In the rows, 100 means zero.
Each named turn below is shown by a few rows before and after it. Which turns, in which order, take the first row of each later pair to the second? The first pair is answered.
turn j_316:
124 125 82 114 102 139 61 100 127 95 95 59 110 123 111 96 97 90 116 92 87 61 123 101 140 80 86 115 129 85 |-> 127 115 67 104 94 123 67 93 120 94 89 78 120 134 129 86 110 92 147 98 104 66 106 95 137 85 83 91 110 96
112 116 72 122 95 117 106 89 137 76 67 79 88 76 109 105 100 84 113 75 111 103 76 106 88 88 103 79 72 112 |-> 98 128 82 95 76 128 108 105 126 100 62 105 86 94 108 110 112 79 107 71 89 106 78 121 93 108 103 71 50 112
96 127 116 89 90 130 110 115 81 103 93 110 77 73 96 78 61 109 97 87 106 58 127 103 115 96 123 112 85 85 |-> 115 110 97 112 101 113 122 91 92 80 88 92 88 69 110 68 66 110 119 97 145 62 113 91 109 89 120 110 91 94
129 117 95 132 112 91 95 86 123 88 82 97 119 87 118 106 113 93 99 113 131 111 97 99 88 99 69 82 92 115 |-> 107 126 111 92 90 110 93 109 107 119 86 133 108 108 113 102 126 97 89 103 97 117 102 110 100 123 66 78 77 113
turn j_772:
86 77 101 104 122 125 108 122 81 114 86 87 98 100 107 148 111 89 80 116 96 94 120 107 95 125 108 100 97 124 |-> 92 79 95 95 115 139 104 120 84 117 78 86 104 115 119 141 113 93 94 110 95 91 128 108 103 124 108 93 90 127
79 94 96 34 94 149 101 95 58 96 94 87 108 113 89 114 78 102 132 98 52 83 107 96 102 84 124 93 107 90 |-> 91 118 113 60 120 152 100 115 78 84 96 85 118 79 63 131 62 88 90 82 58 83 116 97 105 74 94 112 117 78
118 135 122 95 87 114 111 137 115 90 100 129 146 110 113 82 119 106 114 101 78 129 101 127 124 99 51 91 68 112 |-> 97 115 138 113 107 77 131 131 101 73 119 132 126 79 82 101 123 107 81 114 85 145 98 117 79 107 71 94 69 128
97 110 115 77 92 112 96 118 85 135 96 111 83 115 111 104 101 102 102 79 71 85 112 118 104 109 122 96 97 88 |-> 98 118 130 94 107 111 98 125 96 127 102 112 80 95 97 112 90 96 80 78 73 91 118 116 99 99 110 113 101 88
turn j_789:
122 113 108 115 75 108 86 126 109 132 72 141 114 96 99 106 117 78 113 108 70 118 97 99 126 107 70 73 82 113 |-> 103 76 100 99 72 90 94 112 87 136 78 135 94 105 97 99 127 86 120 127 68 127 89 89 103 110 107 66 76 125
86 55 70 92 81 75 107 74 73 85 104 73 85 128 109 90 97 118 134 125 111 94 82 88 84 97 155 100 114 123 |-> 87 109 118 143 130 88 105 115 104 75 112 95 85 69 54 130 80 95 51 99 107 105 96 94 86 89 102 132 127 99
139 114 97 128 103 95 99 86 125 92 85 92 110 70 105 91 84 84 104 88 95 128 107 110 112 87 77 120 99 95 |-> 130 82 70 105 93 79 102 69 106 97 83 81 100 89 123 76 90 96 145 109 94 129 104 101 101 89 113 104 95 109
turn j_404:
100 79 106 83 79 102 92 91 100 135 111 124 80 135 112 121 110 93 96 103 101 111 85 108 110 127 93 96 96 99 |-> 99 85 120 100 98 113 95 96 103 133 121 91 64 118 91 132 90 93 73 103 85 112 95 108 108 108 113 128 122 85
79 107 107 64 83 80 101 118 94 105 117 151 88 117 76 119 103 106 85 96 82 114 107 104 72 133 95 97 89 110 |-> 104 125 108 105 108 113 94 129 117 83 112 102 101 92 71 124 70 95 78 84 83 97 128 98 90 96 86 134 127 86
117 111 92 92 85 123 89 96 100 109 104 104 114 112 122 83 102 96 121 76 95 86 102 96 122 99 79 101 95 92 |-> 85 99 105 76 85 103 99 101 86 121 113 124 94 112 98 89 115 100 97 88 77 98 96 97 93 122 113 96 83 111
turn j_235:
77 108 95 73 68 112 85 109 76 103 89 103 113 134 107 52 118 86 123 88 90 78 99 103 114 109 100 81 73 109 |-> 69 118 109 74 68 118 89 124 71 107 89 107 110 131 91 55 109 85 107 80 82 73 107 99 122 111 95 83 73 103
132 130 89 101 87 120 92 91 98 99 91 124 117 100 104 92 110 104 123 91 93 73 113 111 149 96 61 61 85 80 |-> 119 92 66 87 78 103 95 69 77 104 91 105 111 117 115 78 110 112 155 110 97 78 106 99 130 101 104 54 87 103
90 114 127 126 111 84 116 94 121 84 103 113 117 64 77 121 98 90 77 87 122 115 88 88 91 89 79 97 95 111 |-> 87 89 101 124 105 66 116 72 108 75 101 101 116 78 87 111 104 106 107 100 136 119 80 79 81 90 102 87 91 122
Then:
Between the rows of a pair lie 2 to 3 turns.
109 81 75 117 112 110 91 70 105 118 93 56 101 116 109 89 87 115 116 91 90 66 120 102 78 87 154 119 131 84 |-> 132 133 100 146 119 122 86 93 141 108 86 102 118 96 103 108 92 90 88 69 103 72 129 110 100 95 73 115 116 62 -> j_404 then j_789 then j_789
123 147 124 103 103 138 108 115 142 106 92 128 113 122 69 105 99 97 74 96 114 112 123 107 133 108 38 132 94 63 |-> 122 105 110 139 137 85 124 74 139 62 95 94 102 84 54 108 96 108 79 128 158 132 99 78 86 88 66 131 104 96 -> j_404 then j_404 then j_316
72 120 100 89 113 122 119 114 90 73 144 100 96 101 89 138 82 113 54 91 90 129 104 116 82 99 103 129 120 97 |-> 75 103 70 56 84 134 115 107 81 96 132 88 104 142 132 107 89 124 103 95 82 119 108 124 98 98 123 113 118 98 -> j_772 then j_772 then j_789
90 79 96 130 125 118 78 108 80 69 107 48 53 75 40 131 45 108 123 120 114 99 120 74 104 82 118 121 168 79 |-> 105 80 75 129 111 126 68 95 90 74 98 40 64 89 63 122 44 113 149 117 122 88 118 77 118 73 108 115 171 76 -> j_789 then j_789 then j_772
126 79 97 123 121 85 112 105 121 70 103 70 98 85 115 91 93 105 112 124 117 94 115 115 98 73 80 97 104 114 |-> 121 75 88 86 90 96 105 105 107 94 97 79 96 112 135 73 100 107 136 123 99 85 120 121 106 87 95 83 95 111 -> j_404 then j_404 then j_772
96 119 100 89 82 80 113 106 122 97 91 149 106 114 120 79 141 107 100 102 117 114 85 108 112 118 68 64 80 111 |-> 115 149 122 131 117 101 110 124 138 83 98 115 107 78 88 96 110 96 59 90 113 110 107 108 119 89 58 102 113 87 -> j_772 then j_404 then j_404
64 117 103 119 105 52 100 92 107 87 132 120 97 64 70 129 114 90 81 113 138 131 61 114 127 102 89 105 92 99 |-> 91 109 81 125 98 63 89 75 120 76 123 104 108 79 98 109 111 89 121 114 158 124 56 108 144 92 83 102 100 96 -> j_235 then j_404 then j_404
